The same turns and mirrors carry the whole set onto itself, and each row onto the other rows of its family. Which rows share a family with each named row? Give them in list order.
These 18 rows form 3 families of 6 rows each.
Q_672: [-59  11   1  45   8 -10  -7   8  17 -38 -16  12   3  12  41 -23  14 -13
  -7   5  -8 -41  23 -18]
Q_58: [-36  28 -29 -22 -12  19   3  -9  20 -30 -39  24 -19 -15  39 -12  -4 -18
 -19  12 -16 -12   7 -51]
Q_761: [-52  30 -38  30 -11  20 -15 -24  30 -18  -5   5  -5  -1  47 -18 -13   7
  12   8   2 -24  22 -31]
Q_61: [-23  20 -11   6 -23 -28  -9  -3  14  -9  14  -3  12  19  38  -5  55   4
 -11 -11  -6 -41   1  -3]
Q_422: [-52  29  -5 -12  -7   2  -8  26 -16 -12  -3 -11   8 -16  24  -6  48  11
 -26 -14 -22 -13 -23  -3]
Q_807: [-33  21 -26 -23  -1  28  -5  -5  19 -26 -32  19 -34  -9  33 -11   0  -8
 -26   4 -30  -1  11 -46]
Q_927: [-28  39  -3  -5 -21 -26  -5   4  10 -15   8 -17  13   5  40   1  60   1
   2 -12  -1 -36   4   1]
Q_4: [-37  27 -14 -12  -6 -40  -1  -4  17  -6  11  -7  22   1  41   8  51   6
  -5   5  -1 -25  13  -7]
Q_597: [-59   4   3  36  -8 -16 -15  -3   7 -37 -19  10  10  14  44 -20  16 -10
   3  11 -12 -33  22   3]
Q_437: [-47  15   3  48  -3   3 -17   2   3 -57 -14   4  -9  16  48 -25  23  -5
 -11   0 -15 -36  10  -9]
Q_107: [-34  29  -4  -9  -8   9  -4  20 -10  -7 -12   4  11 -24  10   1  41  19
 -18 -10 -25 -14 -27   0]
Q_297: [-22  28 -21 -27 -13   1 -36   6  25 -32 -26  -4 -29 -30   3  -3  35   2
  16   6 -10   3   4 -26]
Q_665: [-47  45 -45  30  -8   9  -5  -5  22 -34  -2  12  -2 -10  34  -3  -5  11
  21  10  -6 -27  35 -28]
Q_985: [-39  31 -35  32   0  15  -7 -20  36 -32  -2  11  -6  -2  45 -18   2  12
  17  22   5 -36  27 -26]
Q_928: [-10  29 -15 -19 -21   2 -39  18  14 -24 -21  -3 -29 -37  22  -1  19   5
  -3  -5   2   5 -13 -34]
Q_326: [-43  32   3  -1  -4  10   8  27  -7   2  -3  -7  -8 -15  39   0  31  19
 -29 -13 -15 -11 -27  -6]
Q_394: [-13  41 -21 -31 -11   0 -32   5  14 -25 -18  -1 -36 -24  16  -6   8  11
   5   5  -5  11  -4 -28]
Q_562: [-36  19 -17 -27   6  25  -5 -13  14 -18 -33  16 -33   5  36 -31   7 -15
 -23   4  -8 -14  -1 -50]

Which other rows belong to the same family as Q_422? Q_672, Q_807, Q_927, Q_985, Q_394
Which other rows belong to the same family as Q_107? Q_58, Q_761, Q_61, Q_597, Q_928

The same turns and mirrors carry the whole set onto itself, and each row onto the other rows of its family. Which rows share a family with each named row? Give them in list order.
These 40 rows form 5 families of 8 rows each.
Q_284: [ 15  10 -43  -4  18  24 -20  18  -4  -7  -8 -24 -14   5  -2  14   4  22
 -13 -32  29  16  -1  -9 -13  23  -1]
Q_731: [  9  -9 -15 -22  14   1  -1   9   2   0   3  -6   6  -4   2   5  33  -6
  -9  40 -10  32  28  -4 -19  27  -5]
Q_509: [  9  -8 -45  -6  34   5 -18  18  -8 -15 -10 -15 -25  -5 -10  16   1  16
  -8 -20  24  26   1 -18 -14  31   2]
Q_455: [  9 -11 -36 -15   6  13 -15 -29  18   7  24  -1  15   9  40  24  -1  10
 -31 -19 -11  31   9 -12   0  -8  -4]
Q_369: [ 25  -4 -54 -11  -4  12 -13 -22  17   0  18  13  16   7  27  24   9  20
 -29 -17 -15  20   0 -17  -2   5   5]
Q_443: [  7   2 -34  -9   7  10  25  -6   5 -20  25  -1  -6 -25  17  35  10  27
 -13  10  -2  24 -37   6 -18  28 -39]
Q_657: [-27  12  -8   3  11  21  16  28  15 -26  -5  -1 -14 -28 -39  24   6  -6
   6  14  10  -2 -11  -5 -32  29   0]
Q_112: [  5 -12 -18 -36  22 -16   3   4   4 -14   9 -13   8  -1   2  16  20  -6
 -21  34  -6  23  27  -1 -26  23  -9]
Q_102: [-24  -7 -12 -18  26  17 -23  -4  17  -8  -3  -4   8  -1  -7  15  -6 -29
   7 -17  -7   1  19 -26 -19  -3  35]
Q_118: [-20  -8  -1 -14 -10  13   3 -17  39  -1  14  21  23 -22  -3  32   1 -15
 -15  26 -22  -4 -16  -2 -18 -15 -15]
Q_494: [-25  15 -19  12  -1  37   2  -5  34  -8  15 -13  -1 -22   2  31 -18  14
  -3 -47   1  10 -31 -18 -17 -12  -6]
Q_519: [ 19  -2 -36 -16  -8  11  25  -7  16 -18  24  -4  -9 -25  12  26  14  24
 -24   8   1  22 -39  16 -16  22 -20]
Q_852: [-27  23 -27   3   3  45   3 -17  37 -16   7   5  -8 -16   7  43  -7   5
 -10 -38  10   1 -31  -5  -8 -10  -6]
Q_577: [-27  11 -29  10   3  34   3  -9  30 -20  15   6  -6 -14   0  44 -28  10
 -15 -42   9  -2 -31 -14 -15  -7   1]
Q_918: [ 10   5 -43 -10  27  15  -5  24   0 -18  -3 -18 -14  -7   4  10   2  22
 -11 -35  26  11   7 -11 -24  40   7]
Q_976: [-46   7   2   0  17  25   9  18  15 -17   2 -13 -19 -26 -30  22  -5 -19
   9  15  12  13  -7  -3 -26  17  -6]
Q_574: [  3   9 -44  -4  26  18   0  16  -3 -18   5 -21 -20   3  -4  13   4  18
  -6 -37  23  34  12 -15 -13  36   7]
Q_768: [-34  -6 -21  -4   7   5 -35  -1  19  -3  -8   4  16   4   2   8   4 -21
  -2 -10  -5   3  26 -29 -24   1  24]
Q_206: [ 12  -4 -34 -10   0  10  44  -5  25 -23  19   4 -10 -21  12  36   3  27
 -22   6  10  25 -23   4 -15  21 -36]
Q_541: [-22  -6   7 -10  -5  19  19 -16  38  -8  18  14  24 -11  -2  42   5 -12
 -15  22 -21  11  -1  -4 -14 -25 -12]
Q_797: [-24   0 -13  -3  10  24 -23   6  28  -2  -7   1   6   7 -16  15  -5 -22
 -12 -14   0   5  33 -24 -15  -7  36]
Q_364: [-22  13 -36  16   6  51  -9   1  36 -11  10   3 -13  -3   0  34 -10   5
  -2 -48  -2   5 -24 -13 -20  -1  -6]
Q_707: [ 15 -10 -34 -17  -1  12 -13 -31  18  -6  23   8  13   2  36  23   9  21
 -32 -26  -5   8  17  -9  -8  -9   1]
Q_667: [-32  -3  -3 -14  -1   8  19 -23  43 -14  25  22  19 -16   2  32   2 -13
  -4  30 -23  15  -9   1 -20  -7   1]
Q_554: [-37   9 -11  -1  23  20 -24   1  22  -4  -7   2  13  13 -12  20  -8 -18
   8 -10   6  10  29 -26 -17  -7  21]
Q_861: [  1 -10 -16 -26   7 -16   6  -6  -4  -6   9  -2   9 -15  -4  12  14  -4
 -20  49  -1  30  17  -7 -10  23   3]
Q_403: [ 11 -17 -20 -21  14 -15  -3  12   2  -3  11  -5  12   5  -8   5  15   2
  -8  36  -2  32  20  -5 -26  27   5]
Q_202: [-29  11  -7  -5 -19  29  13 -22  38  -4  29  15  23 -13   8  30   2 -14
 -15  17 -27   8  -8   0 -15  -9  -6]
Q_873: [  6  17 -43 -12  17  11 -17  20  -9 -14   4 -17 -23 -11   4  16  13  14
 -21 -32  30  21   4 -17 -16  24   5]
Q_310: [-25   3  -3 -11  24  21 -28  12  16  -4  -3  -8  20   3  -6  17   5 -17
  -4 -19  -6  -2  29 -18 -24  -5  28]
Q_165: [-27  10  -3  -2  20  25  22  26  14 -21  -6   4 -19 -19 -35  17  -4  -6
  -7  15  24  13 -19   4 -26  22  -3]
Q_931: [-29   9  -2  -4  25  20  27  37  22 -20  -8 -10  -5 -21 -30  30  -2 -12
   6  13   8  16 -12  -6 -29  24  -5]
Q_654: [ 14  10 -30  -5   6  29  32  -3  13 -15  28  -3 -20 -23  -5  36  -1  21
 -20   9   2  33 -33  11  -5  22 -27]
Q_862: [-25 -15  -4  -3  -1  24  20 -21  42  -4  15  17  25  -8  -2  35  -7 -11
  -3  27 -32   9  -8  -2 -16  -3 -10]
Q_69: [  9 -14 -27 -32  17  -5   2   3   3 -13   6  15   6   3  -6  15  21 -11
 -18  37   0  24  28   1 -13  33  -3]
Q_553: [ 10  -6 -43 -15  -4   6 -24 -30  24   1  22  -7  22   8  32  29  10  13
 -11 -18 -17  20  10 -12  -8  -8   3]
Q_840: [  7  10 -34   0 -10  15  28   2  16 -13  22   4  -3 -18   1  29  13  32
 -29   7   6  29 -24   9 -10  23 -44]
Q_608: [-18  12 -18  14   1  49  11   3  34 -12   8   8   1 -18   2  36 -12  15
  -6 -49  10   0 -24 -12 -12 -10   3]
Q_625: [-35  20  -6 -18  11  20  21  23  16 -20  -5 -13 -11 -22 -38  37   1 -10
  -1  17  15  10 -13 -14 -17  25  -5]
Q_71: [ 18 -18 -41  -1   4  13 -16 -25  21   0  27  12  16   2  33   7   8  11
 -21 -26 -15  21   9  -2 -15  -5  -1]

Which other rows belong to the same family as Q_69? Q_102, Q_118, Q_494, Q_574, Q_840, Q_625, Q_71
Which other rows belong to the same family as Q_768? Q_509, Q_369, Q_976, Q_364, Q_861, Q_202, Q_654
Which other rows belong to the same family as Q_519? Q_284, Q_852, Q_667, Q_554, Q_403, Q_165, Q_553

